In the rows, 128 means zero.
Named turns come first, each shown by rows before and after it. Which turns, in which order, take the first row of each pair that follows to the second? Write the first one first, as in the answered first pair.
j_646 (before => after):
[126 156 159  98 164 159 166 168 167 189  68  74] => [126 163 203  82 115 152 166 130  38 154 112 128]
[128 104 152 127 139 164 159 113 173 141 169 120] => [128 123 167 133 180 159 148  96 129 109 135 104]
[119 150 173 119 167 111 120 113  82 111 112 114] => [121 114 147 108  87 120 144 138 148 168 178 149]
j_903 (before => after):
[123 122  72 125 114 138 107 117 116 131 110 127] => [111 129  99 125 129  93  96 123 114 112 102 121]
[141 131 143 106 113 140 141 131 155 121 178 140] => [141 138 100 105 116 178 135 128 146 142 140 135]
[153 127 109 143 128 163 126 133 161 148 151 113] => [143 140  96 146 145 150 109 136 150 148 109 101]
j_950 (before => after):
[118 100 103 111  61 188 130 121 153 166  88 127] => [121 113 125 105  81 204 140 113 131 164  74 116]
[148 121 167 117 123 173 167 117  94 136 176 141] => [152 114 155 125 124 167 160 113  98 117 189 145]
[135 143 165 114 174 142 136 111  65  87 112 101] => [141 127 137 137 173 127 118 104  83  53 142 111]
Then:
Between the rows of a pair lie two turns.
[138 126 158 119 133 103 134 114 106 109 128 127] => [136 129 150 123 153 105 131 122 134 113 108 109]  j_646 j_646
[125 139 138 122 172 147 155 145 159 154  91  96] => [131 130 171 122 162 126 165 144 169 140 133 104]  j_903 j_903
[143 137 178 131 175 140 153 129 177 122 130  89] => [152 136 190 122 145 160 158 103 100 107 155 120]  j_903 j_646
[104 146  82 148 153 132  76 100  80 111  98 123] => [ 97 132 117 152 139  64  72 114 110  92 143 136]  j_903 j_950
[111 158 176 101 149 150 146 122  67 152  72 108] => [117 123 183  93  91 127 171 155 157 189 149 130]  j_903 j_646
[119 122 120 116 124 124 125 122 110 151 107 134] => [124 117 118 114 117 133 132 127 125 161 118 137]  j_950 j_646
[107 157 117 131  93  45 104 168 132 100 144 130] => [133 139  71 126  54 140 130 157 141 139 177 147]  j_903 j_903
[165 140 137  98 120 186 153 110  89 135 120 137] => [159 147 116 112 146 169 130 104  76 105  94 129]  j_950 j_903
[164 115 154 150 160 146 145 107 134  99 176  99] => [161 111 137 160 161 127 128 109 139  84 175 103]  j_950 j_646
[145 129  89 153 135 133 136 141 169 145 121 123] => [134 141 103 150 146 112 132 147 162 148  97 114]  j_903 j_950
[153 136 107 134 115 116 135 142 163 114 149 137] => [144 144  98 125 109 125 136 150 162 139 121 136]  j_950 j_903
[145 103 169 122  97  93 141 131 134 127 180 142] => [153 129 113 136 176 158 128 121 143 132  86  86]  j_903 j_646
[132 118 164 100 131 106 107 137 166 166 102 137] => [135 126 191  93 125 118 115 120 115 156 114 147]  j_950 j_646
[127 164 122 118 179 134  97 128 100 111  99 131] => [131 131 146 109 116 113 120 147 154 133 187 165]  j_903 j_646
[107 106 118 150 115 165 148  88 102 113 137 144] => [ 90 118 130 152 138 122 128  93  93  99 102 132]  j_903 j_903
[119 142 146 128 164 131 121 136 119 140  79 114] => [133 131 175 137 168 114 125 126 124 103 130 120]  j_950 j_903
[117 125  89 128 136 130 118 152 187 156 102 116] => [119 137 117 134 138 112 100 110  68  85 118 145]  j_646 j_950
[132 132 114 118 119  78  98 133 126 133 114 128] => [141 123 128 115 102  84 109 131 131 132 148 138]  j_646 j_903
[113 126 198 104 133 131 175 117  93 167 129 132] => [134 120 175 118 144 174 176  94  80 147 145 135]  j_950 j_903
[137 146 133 113 162 156 147 138 151 134 130 103] => [144 138 121 123 165 148 138 130 158 110 148 109]  j_950 j_950
[117 104 181 109 121 117 149 138 154 121 155 140] => [129 105 169 114 140 152 158 131 168 123 152 125]  j_646 j_903
[145 138 132 114 143 128 138 126 113 120 116 117] => [150 131 139 114 137 132 142 125 118 121 134 123]  j_903 j_903
[131 130 126 134 127 132 118 123  97 111 134 133] => [130 120 104 139 122 129 116 139 146 127 136 128]  j_950 j_646
[113 135 140 133 124 121 125 153 132 144 127 124] => [115 134 141 130 116 123 124 151 125 143 132 129]  j_646 j_646
[145 117 127 137 163 161 160 127 167 118 117  95] => [142 119 154 126 116 150 158 106  81 100 148 139]  j_903 j_646
[123 146 143 104 123 165 145 132 111 170 122 134] => [123 151 147 105 131 165 144 128 101 162 116 133]  j_646 j_646
[151 104 123 149 121 158 132 128 175  76 172 110] => [152 104 132 144 108 158 134 122 149  70 183 124]  j_646 j_646
[113 129  95 134 122 108 110 132 124 131 106 139] => [121 117 125 132 110  96 125 131 137 120 156 149]  j_903 j_903
[165 104 135 141 128 113 121 119 142  86 163 137] => [144 103 128 123  89  98 125 146 166 139 145 145]  j_950 j_950
[134 117 110 118 117 173 136 106  87 113 142 153] => [132 111  90 120 137 178 143 131 161 141 119 125]  j_646 j_950
[149 123 131 146 155 148 122 104 110  75 157 126] => [146 110  81 152 129 154 110 112 132  91 155 137]  j_950 j_903
[136 107  65 168 104  96  92 131 104  81 163 159] => [136 107  62 175 134  86  91 147 162  86 148 134]  j_646 j_903
[133 143 146  97 118 145 159 120 117 173 127 111] => [146 148 150 110 156 151 151 106 111 138 121  96]  j_646 j_950
[128 130 112 107 106 161 145 123 119 168 119 146] => [119 148 123 114 145 141 128 117  95 142  80 128]  j_903 j_950
[116 135 108 120 128 124 118 142 127 141  93 134] => [117 138 122 114 121 127 122 132  96 133 104 142]  j_646 j_950
[153 123 112 141 105 178 134 114 137 132 147 111] => [126 146 130 144 141 109 102 123 123 109  91  91]  j_903 j_903
[122 137 128 114 110 120 122 142 115 148 119 135] => [121 142 130 114 118 120 119 136 108 142 114 133]  j_646 j_646
[131 111  87 115  76 164 156 112  82 170 162 177] => [130 135 108 121 127 155 141  90  25 126 121 157]  j_646 j_646
[124 123 105 141 147 104 128 120 154 100 133  97] => [117 128 121 134 123  93 123 108  98  91 142 118]  j_950 j_646
[113 114 105 144  95 138 129 147 135 151 121 150] => [104 128 114 146 120 118 114 141 106 132  89 141]  j_903 j_646
[119 142 112  98  84 119 120 149 120 186 107 149] => [137 162 152  97 134 154 135 121  72 154  97 127]  j_950 j_950
[122 139 151 119 129 134 142 133 103 142  96 128] => [135 135 165 127 139 133 141 122 101 114 120 130]  j_950 j_903
[107 150 121  98  97 158 137 129  74 177  88 139] => [110 162 162 108 141 121 128 117  52 125  88 126]  j_950 j_903
[131 119 132 121  94 114 112 123 135 118 148 185] => [124 131  97 122 102 132  99 124 121 132 100 177]  j_903 j_903
[126 137 117 176 145 139 116 116 115  98 141 109] => [122 127 105 178 126 123 114 124 135 103 156 120]  j_903 j_950
[142 132 137 113 151 134 137 120 110 118 116  99] => [142 126 126 113 150 137 141 131 145 134 117  95]  j_646 j_646
[104 141 116 171 145 125 117 138 119 106 118 140] => [107 126 127 170 125 117 127 145 142 113 153 147]  j_903 j_646
[168 121  88 108  79 190 123 121 145 140 148 154] => [145 149  71 110 119 167  91 122 116 135  62 127]  j_903 j_950
[103 113  94 122  74 105 116 152 176 168 125 149] => [ 93 136 124 105  94 116 126 151 150 192  80 130]  j_903 j_950
[130 129 190 105 106 127 162 115 116 143 163 149] => [139 123 185 116 119 129 156 103 112 115 178 150]  j_950 j_950
[119 141 163 126 135 115 130 119  99 107 129 123] => [131 131 138 125 116 168 144 113 103 129 145 131]  j_903 j_903
[136 120 163 120 156 128 153 141 179 149 131  98] => [140 137 180 119 158 143 149 107  85 117 127 112]  j_903 j_646
[141 126 107 119 116 177 146 136 149 165 124 126] => [130 145 114 125 156 153 125 132 122 141  75 108]  j_903 j_950
[100 141 144 119 115 103 121 142 117 129 119 135] => [109 139 141 123 135 114 127 147 157 130 117 117]  j_903 j_646
[152 140 123 136 128 131 156  96 130 107 162 124] => [149 145  97 139 139 145 151 102 149 121 132 113]  j_646 j_903
[128 122 115 138 130 109 106 123 131 109 120 131] => [137 113 116 136 118 128 118 118 140 114 149 137]  j_903 j_903
[164  92 109 143  54  99 131 130 139  95 184 176] => [144 140 112 149 172  89 114 147 175 101  47  87]  j_950 j_646
[107 126  92 129 128 125 100 144 126 159  86 145] => [101 132 150 126 148  80 106 145 120 136  96 138]  j_950 j_903
[117 107  46 149 101 158  93 154 181 132 136 159] => [ 94 122  97 153 135  67  71 164 176  93 113 144]  j_903 j_903
[131 111 157 112  98 137 134 153 160 145 166 144] => [138 127 180 123 163 136 129 144 159 110 144 108]  j_646 j_903
[143 112 100 134  85 133 114 132 117 113 162 168] => [134 126  84 141 142 128 105 152 174 125  98 118]  j_646 j_950
[135 119 120 122 114 142 129 129 131 135 144 133] => [132 129 131 130 150 125 121 131 134 116 123 114]  j_646 j_903
[111 104 152 127 143  99 121 116 143 110 109 123] => [119  91 154 125 120 117 137 116 156 122 142 136]  j_903 j_950
[161 114 141 114 114 142 119 125 125 101 157 158] => [158 120 119 122 149 147 113 138 172 111 117 129]  j_646 j_903
[143 140 115 128 181 162 151 141 189 143 108  89] => [150 132 134 132 135 143 132  97  64  75 174 153]  j_646 j_950
[120 113  98 125 130 110 126 126 147 135 162 137] => [117 125  99 131 157 100 113 121 135 118 134 125]  j_646 j_950
[104 131 115 167 161  49 100  94 145  52 135 130] => [ 85 112 114 135  67  45 125 124 167 132 166 170]  j_646 j_950
[101 146  71 106 108 142 130 139 115 171  66 150] => [107 148  90  99  95 161 145 129  92 177  85 158]  j_950 j_646
[140 127 135 143 121 123 129 115 148  87 149 139] => [130 135 131 144 139 110 120 118 151  85 121 125]  j_950 j_646
[132 122 157 115 115 150 175 120 107 129 145 121] => [127 123 120 118 119 171 170 128 127 151 114 109]  j_903 j_646
[140 129 162 126 139 140 126 147 144 165 112 109] => [142 132 174 122 127 146 126 132 100 152 128 126]  j_646 j_903
[138 141 134 123  83 170 142 114  90 120 138 153] => [142 134 123 131  82 166 136 113  96 107 148 155]  j_950 j_950
[149 125 133 126 141 191 146 109 112 134 150 131] => [152 110 105 140 128 174 132 111 135 118 172 142]  j_950 j_950
[136 139 173 116 178 165 154 111 119 109 135  94] => [137 131 159 117 174 170 157 125 163 129 137  86]  j_646 j_646
[143 130  89 159 163 182 115 123  91 127 104 110] => [131 128 105 172 172 107  91 133 103  87 112 111]  j_903 j_950
[124 110 169  93 108 155 148 143 107 126 150 153] => [124 126 176  98 146 151 137 135  89 105 121 134]  j_646 j_646
[123 126 120 149 107  98 103 135 110 117 138 165] => [115 131 115 144 123 105 108 155 156 151 103 140]  j_646 j_950
[144 124 102 122 123  89 104 111 136 112 135 130] => [139 120 105 113 101  95 113 119 149 138 141 137]  j_903 j_950
[117 139 151 130 150 104 135 153 191 130 112 101] => [119 123 149 121  98 104 147 156 185 147 153 132]  j_646 j_646
[119 151 143 132 145 113 118 154 120 156  84 128] => [138 130 169 131 118 124 147 150 140 151 157 146]  j_903 j_903
[133 125 150 130 131 130 131 112 106 103 168 133] => [128 134 105 130 135 162 122 111  92 125 120 126]  j_903 j_903
[116 137 141 161 140 116 100 141 150 158 123 129] => [123 134 162 155 121 124 107 127 111 143 154 149]  j_646 j_903
[133 119 108 134 151 118 145 103 143  61 127  96] => [141 112  96 134 137 147 154 100 148  72 141 103]  j_903 j_903
[136 117 101 151 141 105 101 109 128  79 142 134] => [136 114  92 153 144 107 102 116 149  87 138 126]  j_646 j_646
[116 151 141 118 128  99 115 104 106 134 119 130] => [121 134 121 118 102 105 125 118 152 153 143 136]  j_950 j_646
